In the data rows, 128 means zero.
Two rows play each game, the first against the second. How much does the first row win by? 10 is about a draw, 20 a big win and 0 a big loss. Wins can go round in a circle: one row can beat a second, the second a third and the third the first. Each row has two weighted sums of its numbers, A and B, taken from their middle values. A row wins by its A times the other's B, less its B times the other's A.
[103 109  98  97 106 103  98 106 119 109 109 116 123 121 117 116 112 117
 128 125 128]
[129 123 122 117 118 124 118 112 106 107 121 107 116 119 124 124 108 117
 116 134 116] ~ 3
[126 131 144 151 150 146 152 137 126 121 122 107 102  99  95  94  83  90
  84  84  92]
[131 127 133 124 138 130 135 134 140 120 141 137 132 138 147 138 145 145
 128 139 135] ~ 13
[132 146 153 160 153 162 160 153 152 154 156 162 148 151 145 136 135 133
 124 134 127]
[118 119 102 106 105  99  99 108  98 114 106 120 114 117 127 125 126 118
 122 106 113] ~ 9
[120 143 144 145 139 140 127 121 111 121 110  92 108  92 106  88  96 103
 110 106 105]
[124 120 100  99  95  99 102 106 106 106 115 116 119 121 118 125 123 137
 115 121 124] ~ 10
[127 143 147 160 171 174 184 197 191 176 197 200 183 182 178 178 161 169
 170 173 164]
[124 113 105  92  95  97  84  98 117 118 123 126 135 126 131 133 123 129
 126 134 134] ~ 10
[137 132 137 136 146 131 117 132 103 105 100 102  96  89  93  83  90  87
  97 106 105]
[124 126 120 122 115 113 121 101 107 107 116 116 121 126 126 119 123 129
 121 130 120] ~ 9
[136 136 149 159 171 170 163 166 172 165 161 155 148 138 123 115 106  90
  81  73  68]
[124 125 127 123 112 110 114 110  92  95  93 101 103 111 111 107 123 127
 133 138 132] ~ 6
[129 138 138 156 171 179 164 169 176 165 166 162 165 154 145 157 143 146
 148 143 129]
[123 130 108 111 104  97  96 109 114 117 114 123 118 122 119 124 115 126
 114 113 108] ~ 10
[133 140 143 135 144 147 135 126 115  96  95  91  89  77  67  82  72  74
  91  87  95]
[140 128 118 115 116 112 110 107 105 104 112 117 121 122 126 108 114 124
 117 118 113] ~ 15
[135 153 147 156 181 184 189 196 205 205 209 214 200 201 216 203 205 208
 204 202 210]
[128 140 145 148 150 151 143 142 144 145 154 144 139 133 143 140 136 141
 142 145 132] ~ 10
[138 141 149 152 161 165 159 154 163 157 144 146 128 124 120 113  98  97
  72  76  63]
[141 127 135 123 136 125 110 110 103 108 103 102  96 106 111 108 122 128
 130 129 126] ~ 9
[129 127 122 131 128 137 106 117 107  97 110 121 107 120 119 123 128 133
 134 122 134]
[142 142 155 164 178 184 189 205 213 203 211 206 207 201 213 217 215 211
 209 219 222] ~ 11
[129 138 145 163 176 171 185 191 191 197 187 202 196 202 190 197 181 195
 188 192 185]
[129 126 140 119 124 127 115 124 109 111 109 105 112  98 106 110 109 110
 125 117 114] ~ 12
[114 118 101 101 118  96 100 101 105 110  99 108 120 124 117 129 127 128
 138 128 129]
[124 121 112 104 108 115 103 106 110 110 114 117 126 118 116 114 128 124
 127 121 125] ~ 10
[146 132 122 123 119 112 107 107 108 106 107 107 108 105 118 120 120 119
 114 118 117]
[139 123 110 110  98 104  91  97 106 107 110 108 120 126 118 115 121 114
 115 118 131] ~ 10
[126 110 104 100  94 105 103 102 107 120 122 120 121 127 123 126 122 120
 119 118 127]
[130 128 120 124 121 115 115 121 120 115 125 121 122 129 127 120 122 128
 123 126 126] ~ 9
[119 130 114 115 117 102  98 105 103 107 117 119 109 111 118 112 121 122
 114 120 116]
[135 141 122 122 117 131 120 115 111 112 102  94 104 102  95 108 101 106
 106 106 117] ~ 4
[125 125 138 132 113 108 117 126 125 122 118 117 126 130 135 133 137 133
 133 140 143]
[131 130 121 104 110 102 109 102 115 117 112 122 123 119 121 120 125 109
 112 108 107] ~ 11
[130 130 152 161 178 159 166 168 167 166 155 148 145 152 144 140 139 135
 125 120 117]
[142 143 150 152 170 185 180 192 189 198 210 189 190 197 194 193 187 188
 195 176 172] ~ 15
[130 143 153 165 181 190 192 199 211 206 219 215 217 232 227 220 233 227
 225 225 232]
[133 131 131 145 139 132 132 128 127 133 129 124 121 119 122 116 108 110
 122 114 124] ~ 11
[133 137 140 146 146 151 126 133 123 139 141 136 138 128 132 142 135 126
 138 133 132]
[132 134 126 121 111 111 115 105 105 103 107 120 111 119 117 117 117 112
 113 105 112] ~ 10
[127 115 122 107 117 116 120 115 116 115 106 111 106 113 114 126 131 121
 123 124 127]
[117 120 122 110 104 105 112 118 107 105 128 114 121 112 113 126 125 134
 143 130 125] ~ 8
[124 114 115  99 105  94 110 109 106 115 112 118 119 122 131 114 127 128
 114 122 114]
[123 133 145 144 136 137 124 116 106  97  85  93  85  79  89 102  94 100
  98 106 119] ~ 7
[138 129 119 119 114 112 118 120 110 112 107 118 112 119 114 119 116 125
 125 131 136]
[140 144 137 139 154 155 153 138 137 126 128 123 114 106  98 106  99  92
  91  83 101] ~ 13
[124 123 106 111 101 100 112  91 114 116 129 126 126 122 117 122 115 126
 119 120 115]
[127 123 132 117 128 128 139 121 119 108 117 107 110 108 112 112 112 116
 113 113 133] ~ 8
[141 126 142 147 150 138 134 147 139 135 119 102 100  95  86  88  85  87
  87  89  80]
[133 143 134 133 136 130 141 128 129 121 122 123 130 133 117 117 116 122
 131 125 128] ~ 13
[128 124 115 124 110 110 115 115 122 112 122 117 126 123 124 124 126 115
 125 111 108]
[113 108 102  86  89  90  96  97 100 113 111 119 125 128 129 126 120 129
 133 130 122] ~ 10
[137 143 133 141 140 140 121 127 118 102 101  90  75  84  85  90  90  93
  96  96 106]
[134 135 152 158 161 165 158 160 154 154 145 139 135 132 124 116 110 101
 101  75  85] ~ 7
[131 133 109 110 114 108 104 112 108 104 118 115 119 122 117 123 110 124
 126 118 123]
[129 142 149 171 175 190 203 192 191 186 191 200 194 194 182 184 196 184
 196 178 168] ~ 10
[137 134 153 161 179 179 197 197 205 204 202 199 203 209 214 212 209 207
 217 200 200]
[127 137 131 137 130 135 129 108 103  89  85  84  66  66  75  70  78  70
  80  94 101] ~ 18
[132 130 147 133 132 126 119 122 115 120 107 115 118 117 124 118 129 114
 134 130 136]
[130 149 137 141 145 136 141 124 128 116 104  98  89  77  76  69  74  81
  84  88  84] ~ 13
[119 125 120 103 100  98  96 101 111 112 103 113 118 115 118 116 117 121
 130 126 123]
[126 117 119 101 109 101 109  97  99 114 116 124 128 130 132 141 130 138
 139 130 128] ~ 12
[114 134 133 130 131 127 132 127 132 126 126 128 125 130 115 129 133 113
 124 112 117]
[122 112 112 100 101 103  95 101 105 112 111 104 123 128 124 127 128 129
 121 118 120] ~ 12
[129 121 122 115 115 117 104 112 103 104 102 103 107 118 111 119 117 110
 119 114 121]
[130 146 151 161 173 190 195 205 212 212 211 211 210 217 216 210 224 226
 231 228 225] ~ 8
[128 114 126 117  99  99 101 109 115 104 121 127 124 124 121 131 126 127
 135 131 128]
[135 128 141 145 137 148 138 129 124 121 104 108 110 112 110  97 105  98
 105 117 105] ~ 7
[132 135 138 136 140 140 158 136 128 116 118 118 105  99 103 100  95  89
  98  96 102]
[128 123 126 123 113 107 114 114 114 115 114 109 118 131 118 130 130 120
 125 129 128] ~ 9
[134 120 121 110 106  99  99 101 109 108 116 119 121 125 110 122 119 125
 125 134 111]
[122 128 120 113 102 108 103 106 105 115 104 114 123 127 119 128 123 120
 132 128 122] ~ 12
[119 106  91  94  87  91 103 112 116 113 110 124 125 117 125 123 132 127
 124 125 127]
[125 141 131 134 138 131 138 122 110 108  98 101  96 100  94  89  95  99
 103  92 117] ~ 12
[121 116 113 108 102 106  98  95 104 112 116 118 127 127 126 122 126 123
 126 113 111]
[115 106 109 111 100  97 101 107 114 104 120 118 126 125 132 127 127 128
 128 134 124] ~ 10
[125 142 148 141 155 132 132 118 114  98  95  84  77  76  76  73  67  70
  79  89  95]
[128 131 138 132 118 123 129 112 116 113 111 114 114 108 107 108 107 108
 115 113 109] ~ 7
[118 116 113 115 110  99  97 109 108 111 126 115 117 110 119 116 109 120
 116 116 130]
[136 126 157 159 173 188 189 192 195 189 197 199 191 198 180 177 196 187
 185 180 175] ~ 16
[127 142 151 166 175 185 194 201 194 205 210 210 210 199 206 212 209 224
 220 217 212]
[130 129 136 141 147 138 124 119 103  96  87  82  82  84  82  89  83  83
  97 101 109] ~ 9
[119 114 102  99  97 100 112  98 104  97 105 114 114 108 110 105 121 110
 105 113 118]
[128 121 118 115 112 121 108 124 125 133 131 129 135 131 124 135 124 113
 116 127 120] ~ 11
[125 108 106 100  88  89  95 115 108 119 123 108 118 122 125 122 132 134
 134 123 118]
[128 157 158 170 175 197 196 205 221 218 218 216 227 231 223 228 232 235
 238 227 225] ~ 9
[129 119 111  97  99  95 104 104 114 104 107 119 123 108 120 111 117 119
 116 111 117]
[119 116 110 106 106 110 109 105 104 108 114 116 120 130 110 116 119 116
 122 117 115] ~ 10
[118 123  93  90  94 102  97 105 102 113 114 127 117 127 138 141 142 144
 132 134 133]
[114 109  92  94  99  98 109 109 110 116 119 121 121 123 123 124 125 129
 134 126 125] ~ 9
[135 123 124 119 124 122 114 119 129 112 127 124 123 120 119 118 116 108
 112 111 106]
[131 128 153 158 176 186 191 202 208 208 218 217 211 216 226 216 224 221
 219 215 218] ~ 11
[129 125 126 129 131 121 120 114 110 118 101 107 101 104 122 103 110 103
 113 109 118]
[125 114 115 111 112 103 100 100 112 104 111 112 114 114 112 113 121 115
 115 125 113] ~ 10
[124 129 123  99 110  97 106 102 101 104 116 120 120 118 132 115 127 120
 121 129 128]
[125 123 133 127 123 114 108  97 101  97  93  99  99 106 108 112 123 122
 129 124 123] ~ 9
[129 114 110 108 107 111 113 103 113 113 122 129 122 127 130 133 130 134
 124 124 131]
[124 122 112 107 115 119 110 107 115 119 122 121 126 123 118 115 114 124
 122 123 118] ~ 11
[127 138 138 130 135 124 124 116 109 112 117 112 117 122 114 122 115 111
 114 105 122]
[134 133 150 141 126 146 116 116 101 100  91  87  93  91  92  86  89  89
  97 111 107] ~ 14
[121 124 124 102 103 104  92 101  97  98 107 118 116 118 122 132 128 123
 123 114 111]
[136 130 133 125 120 128 118 110 111 117 127 129 135 138 135 131 140 133
 124 126 124] ~ 12
[129 109 108 102 101 102 102 111 118 116 123 118 125 111 109 113 110 116
 102 118 122]
[137 138 147 160 165 173 173 180 183 171 177 163 165 150 160 151 149 149
 145 146 136] ~ 9
[115 116 117 100 105  89  90  99 110 112 116 124 128 134 134 125 125 122
 120 130 123]
[133 141 149 152 158 166 170 160 163 171 162 162 158 147 141 139 145 137
 127 132 133] ~ 9
[132 143 138 140 141 133 131 129 120 118 117 111 111 119 112 119 115 114
 103 118 112]
[128 135 152 149 149 147 157 152 155 161 150 161 142 148 157 137 149 154
 145 143 152] ~ 8
[123 126 116 113 114 111 119 116 114 107 117 124 130 129 128 129 120 115
 130 133 121]
[133 143 147 165 172 186 185 201 214 202 199 204 202 202 204 203 201 203
 212 198 194] ~ 11
[137 144 146 159 179 189 195 199 211 217 210 210 208 210 221 207 219 212
 222 229 213]
[127 137 132 130 128 108 116 108 106 110 103 106  97  99 112 107 113 111
 125 116 119] ~ 15
[128 140 158 154 166 175 178 179 189 188 185 180 184 173 174 164 167 170
 162 147 156]
[131 118 115 119 116 112 101  88  99 111 110 113 125 120 121 122 132 131
 126 131 129] ~ 6
[119 136 139 133 128 135 125 121 112 119 104  98 105  90  91  89  95 109
 103 117 121]
[129 145 142 148 153 146 144 138 139 128 114 110 101 100  91  91  90  82
  66  89  90] ~ 9
[121 127 137 138 141 142 142 135 138 132 136 130 135 130 121 121 123 103
 110 103 100]
[130 132 144 152 161 158 160 164 162 161 159 161 158 151 144 143 148 144
 148 141 132] ~ 12
[128 123 129 126 126 121 118 116 106 111 107 107 110 108 105 107 116 116
 113 114 119]
[131 122 126 129 127 125 117 102  98 108 107 107  94  99 100  95 105 106
 121 114 118] ~ 8
[130 118 122 112 109 100 106 100 101 109 110 117 124 110 114 107 116 127
 116 124 124]
[126 135 146 144 148 138 137 125 122 114  94 102  98  91  93  95  79  98
  98  92 106] ~ 8
[133 123 119 126 120 118 127 113 116 134 132 129 113 136 127 117 126 118
 118 113 120]
[120 112 112 117 105  96 107  98 109 110 110 120 114 124 110 116 116 110
 117 122 120] ~ 7
[133 123 121 129 125 115 132 107 120 121 122 119 108 118 116 120 113 117
 116 123  99]
[122 128 128 122 111 109 113  99  98 102 114 103 116 101 107 106 109 108
 116 116 129] ~ 12
[130 124 116 132 113 113 108 103 108 115 113 121 117 122 122 119 124 129
 133 132 130]
[133 120 124 118 123 130 118 123 110 116 117 119 116 107 108 113 125 115
 116 127 113] ~ 10
[135 121 117 121 104 109 111 104 108 112 117 124 128 133 127 138 135 136
 131 138 128]
[120 122 121 123 127 134 117 132 115 115 124 118 113 110 111 100 111 110
 104 110 106] ~ 11
[123 108 112  95 100 100 102  98 107 112 124 124 124 120 128 124 126 116
 111 126 122]
[124 126 118 123 124 119 117 120 118 130 129 115 131 125 133 132 118 127
 121 124 120] ~ 10
[133 134 133 133 132 139 139 128 120 128 120 122 114 120 136 120 116 127
 118 125 121]
[134 144 145 151 145 137 139 126 133 126 107 104 102  94  92  88  87  88
  87  91  98] ~ 9
[126 132 133 143 139 136 144 139 150 143 142 142 145 129 142 123 139 134
 126 132 133]
[144 133 146 139 143 143 133 127 107 103 104 101  98  86  90  89  90  87
 101  94 102] ~ 9
[119 115 102  97 103  99 101  92 117 112 116 117 119 123 125 122 118 119
 126 132 127]
[136 148 157 153 184 184 203 201 213 216 216 221 230 224 216 214 228 229
 228 224 228] ~ 10
[132 126 118 107 110 101  98 106 103 113 102 111 112 116 113 123 120 120
 121 130 133]
[128 126 127 127 128 123 120 113  97 107 106 105 103 105 121 116 114 120
 125 122 118] ~ 14
[124 132 139 141 129 138 140 121 125 126 114 118 113 106 115 111 110 120
 119 119 131]
[132 139 138 144 135 139 143 139 136 132 137 132 127 137 125 124 123 122
 120 120 118] ~ 10
[125 115 106 108 100 104 100 112 117 119 118 113 121 115 108 113 117 116
 111 124 113]
[127 125 152 157 153 167 161 169 159 154 148 146 146 135 134 134 132 128
 123 125 119] ~ 9
[134 138 135 154 148 156 155 163 145 147 140 147 152 140 138 137 134 131
 131 131 130]
[129 133 134 137 125 138 102  99  91  87  76  70  65  59  71  75  78  71
  84 100 112] ~ 7
[136 143 145 162 184 178 191 202 194 196 195 193 192 191 195 195 191 187
 193 191 173]
[127 143 150 168 177 180 178 194 187 194 192 187 187 196 190 170 180 169
 168 166 173] ~ 8
[132 137 143 142 144 152 144 141 132 129 118 107 100 106  96  94  88  84
  87  90 103]
[135 131 129 128 135 126 129 108 127 116 112 124 109 121 111 114 119 105
 114 115 117] ~ 9
[130 111 126 125 119 105 107  92 110 102  97  98 104 105 104 109 101 112
 110 114 127]
[129 129 129 112 103 101 106  95 107 106 122  95 102 115 108 106 107 123
 117 128 128] ~ 9
[133 135 143 156 144 149 151 142 137 133 123 130 122 113 111 114 106 113
 108 102 113]
[130 124 124 131 129 141 127 125 128 125 113 121 127 121 109 113 113 117
 115 117 122] ~ 10
[123 113 107 105 110 101 103 119 123 120 113 121 125 131 133 124 131 132
 125 136 136]
[131 129 136 140 127 118 124 114 103 115 115 107 113 121 121 126 118 125
 130 127 118] ~ 7
[131 129 134 147 144 123 135 136 135 133 137 136 125 123 134 142 138 133
 129 126 136]
[125 143 148 135 136 138 130 124 124 121 124 109 122 115 116 107 117 108
 111 114 110] ~ 12
[148 134 145 155 156 159 158 152 163 153 137 132 125 126 126 114 112 102
  88  97 100]
[131 126 123 125 114 123 119 119 110 125 119 126 129 138 130 128 121 123
 123 120 115] ~ 10
[121 114 112 108  95 101  95  95  94 113 106 111 124 129 138 126 135 124
 131 129 131]
[129 127 144 144 147 145 145 138 131 124 122 106 102  99  95  84  85  89
  94  95  97] ~ 10
[138 133 114 118 106 119 110 116 115 115 117 121 120 124 121 120 119 120
 111 118 124]
[138 132 143 151 159 156 156 151 152 159 156 159 154 153 143 145 146 139
 135 126 141] ~ 10
[128 123 113 108 105 109 106 117 116 124 121 125 140 138 135 141 144 131
 132 128 124]
[131 119 139 124 127 122 109 115 127 112 120 125 117 117 117 126 111 117
 124 124 131] ~ 11
[119 113 107  96  91 102 105 110 115 114 116 115 127 118 123 131 138 122
 120 117 121]
[134 139 138 146 149 145 153 140 147 134 144 138 144 138 133 128 131 133
 118 125 120] ~ 10
[119 113 112 106 115  99 110 109 101 103 106 114 102 121 119 120 124 126
 125 131 120]
[135 123 128 119 118 109 110 107 119 115 124 133 123 125 129 138 138 125
 134 134 126] ~ 8
[132 124 124 118 120 110 127 115 118 131 122 128 135 128 129 143 137 129
 115 121 129]
[119 110  93 102  91 102  96 103  98 114 120 118 122 132 127 133 132 122
 110 121 111] ~ 15
[130 122 118 117 117 101 106 103  99 110 113 106 116 115 122 122 143 136
 129 146 138]
[136 140 151 153 174 188 190 201 205 205 209 205 209 206 204 214 207 213
 213 208 202] ~ 10
[126 131 127 133 137 135 134 127 135 120 132 120 124 116 129 115 118 117
 119 127 120]
[134 127 134 124 131 106 101 101  87  92  78  85  75  90  99  98 103  96
 108 118 122] ~ 3
[132 135 138 152 158 154 146 149 147 141 139 134 134 116 119 122 107 107
 120 100 110]
[138 149 142 140 143 141 140 133 137 123 124 125 120 121 113 124 112 111
 118 114 118] ~ 14
[126 142 148 140 137 142 143 133 126 127 125 127 117 102 105 113 112 112
 108 114 115]
[125 102 104 100 102  97 106 107 107 107 116 110 116 115 124 126 120 120
 133 117 136] ~ 4
[127 116 117 104 115 101 105 105 101 118 125 122 120 127 118 116 137 110
 119 114 122]
[122 111 104 100  98  92  91 108 113 115 128 121 127 133 125 124 126 129
 130 122 124] ~ 3
[137 150 161 170 185 181 189 209 210 203 216 213 220 222 219 224 226 232
 236 228 230]
[126 143 142 146 145 147 138 130 118 109 100  97  93 101  83  74  86  87
  74  94  98] ~ 7
[115 114 108 105  90  87  97 101 101 110 102  96  99 104 109 118 133 128
 134 122 124]
[121 119 134 113 113 102 104  96 103  99 114 105 114 109 112 122 113 117
 121 121 130] ~ 14
[122 114 104  94  95 107 104 104 112 111 126 120 120 111 123 113 113 114
 123 123 146]
[126 121 127 122 126 110 120 118 118 130 120 131 118 132 122 133 131 126
 135 117 116] ~ 10
[130 120 120 108 111 106 112 121 103 115 120 116 111 120 121 124 132 126
 125 123 125]
[137 135 136 141 149 127 141 150 127 132 134 128 119 117 131 121 120 116
 122 118 114] ~ 10
[132 140 132 127 120 120 111 116 116 108 104 101 109 105 111 113 114 113
 116 109 117]
[133 134 160 170 167 174 197 196 190 200 195 202 202 197 197 192 193 186
 193 192 177] ~ 9
[126 113 108 109 105 105 108  97  98 107 114 117 112 118 116 118 126 120
 118 129 126]
[113 118 101  99  89 104 100 107 113 115 118 116 119 118 127 122 123 120
 122 117 118] ~ 10
[128 133 130 133 126 115 117 112  90  99  95  92  92  99  93  93  94  99
 112 104 124]
[134 132 144 156 160 162 169 162 164 159 151 144 135 139 126 119 124 113
 116 109 112] ~ 4
[120 120 113 109 101  98  95 101 100 105 113 120 114 128 133 131 131 128
 123 117 121]
[112 128 127 120 124 127 115 114 127 121 115 116 118 121 119 126 124 115
 137 126 116] ~ 10
[127 116 116 103  96  99 106 105 103 108 121 121 120 124 129 127 126 127
 126 123 113]
[122 113 121 101 102 110 110 120 127 122 126 119 128 128 126 133 123 134
 111 117 112] ~ 9
[126 125 136 143 140 137 116 112 114 105 101  92  99  89  93  99  89  93
 104 114 115]
[129 130 117 112 104  99 105 109 103 105 107 122 122 124 122 120 122 125
 136 138 123] ~ 10
[139 133 140 149 146 143 137 150 146 134 143 133 139 126 138 146 138 149
 137 136 137]
[118 134 121 121 122 106 110 113 109 112 111 114 123 123 128 126 138 125
 118 125 121] ~ 2
[130 134 129 133 138 132 135 142 137 133 124 126 126 120 128 133 120 130
 124 128 125]
[128 124 123 118 118 112 108 114 103 114 106 115 124 115 120 115 126 118
 127 126 118] ~ 10
[126 122 114 110 105 103 103 109 109 107 113 120 122 118 120 125 124 123
 124 121 122]
[130 138 139 144 135 137 126 112  94  95  83  86  77  73  72  66  76  81
 100 100 114] ~ 11
[125 140 150 159 172 174 188 192 196 191 191 185 191 198 187 200 189 190
 193 176 183]
[134 148 157 165 174 190 187 205 206 219 218 220 221 221 220 230 222 233
 233 227 231] ~ 9
[123 135 115 127 119 115 114 108 116 117 106 113 123 111 117 115 125 116
 125 119 114]
[133 136 127 150 146 140 135 135 111  99 100  98  83  88  80  74  73  80
  88  88  96] ~ 10
[136 145 149 164 180 185 197 202 204 201 207 204 218 200 206 204 201 204
 203 203 195]
[116 113 106  99  90  92  93 109  99 117 113 118 119 119 141 135 139 126
 132 125 108] ~ 12
[141 128 119 131 131 143 140 141 132 131 128 129 125 121 117 122 107 119
 120 125 122]
[129 146 155 173 179 181 194 203 210 215 221 220 221 229 224 222 238 228
 236 227 229] ~ 10
[130 127 125 135 129 123 112 104 104  92  93  97  90  95  99  94 106 108
 102 118 110]
[126 134 138 148 148 130 120 121 111 108 100 102  85  87  87  87  87  99
  97 103 107] ~ 10
[126 118 109 113  99  99 106 110 115 108 118 118 117 112 123 115 116 119
 119 125 119]
[132 133 120 111 111 118 102 112 116 117 120 122 107 128 123 126 122 125
 119 128 117] ~ 11
[117 143 157 156 164 174 165 162 170 176 161 166 166 159 158 156 158 160
 137 152 145]
[128 130 130 124 122 123 116 115 114 112 109 108 119 120 112 119 112 119
 118 110 115] ~ 8
[127 116 117 117 101 103  92 102  94 106 109 111 116 126 132 135 121 129
 126 120 126]
[132 133 135 141 129 137 131 115 108 106 100  92  91  95  80  85  86  97
  83 103 101] ~ 7
[134 142 129 135 130 120 136 123 105  99 105  84  87  83  83  81  95  93
  95  93 115]
[115 123 125 111 111 102 113 102 112 113 111 125 123 135 132 135 133 129
 121 117 136] ~ 13
[126 128 147 148 154 158 153 166 163 161 156 157 159 151 149 143 149 151
 150 143 147]
[133 127 137 136 139 134 119 114  97  96  93  89  73  74  71  65  74  76
  78  88 102] ~ 11
[141 142 142 139 138 143 150 158 145 138 144 134 135 128 137 123 121 130
 115 118 113]
[126 127 123 112 105 118 118  94 100 112 112 113 113 122 123 127 131 144
 133 124 121] ~ 5
[126 129 119 119 103 111 113 100 109 111 106 107 109 108 110 107 117 115
 119 114 116]
[122 114 100 101  83  87  96  98  92  96 103 102 115 118 115 127 119 117
 126 133 125] ~ 10
[131 134 125 136 131 114 110 109 113 101 102  98  98  98 107  96 105  94
 105 104 105]
[117 113 110 106 100 106 117 110 114 120 118 119 128 124 135 129 124 132
 119 125 131] ~ 10
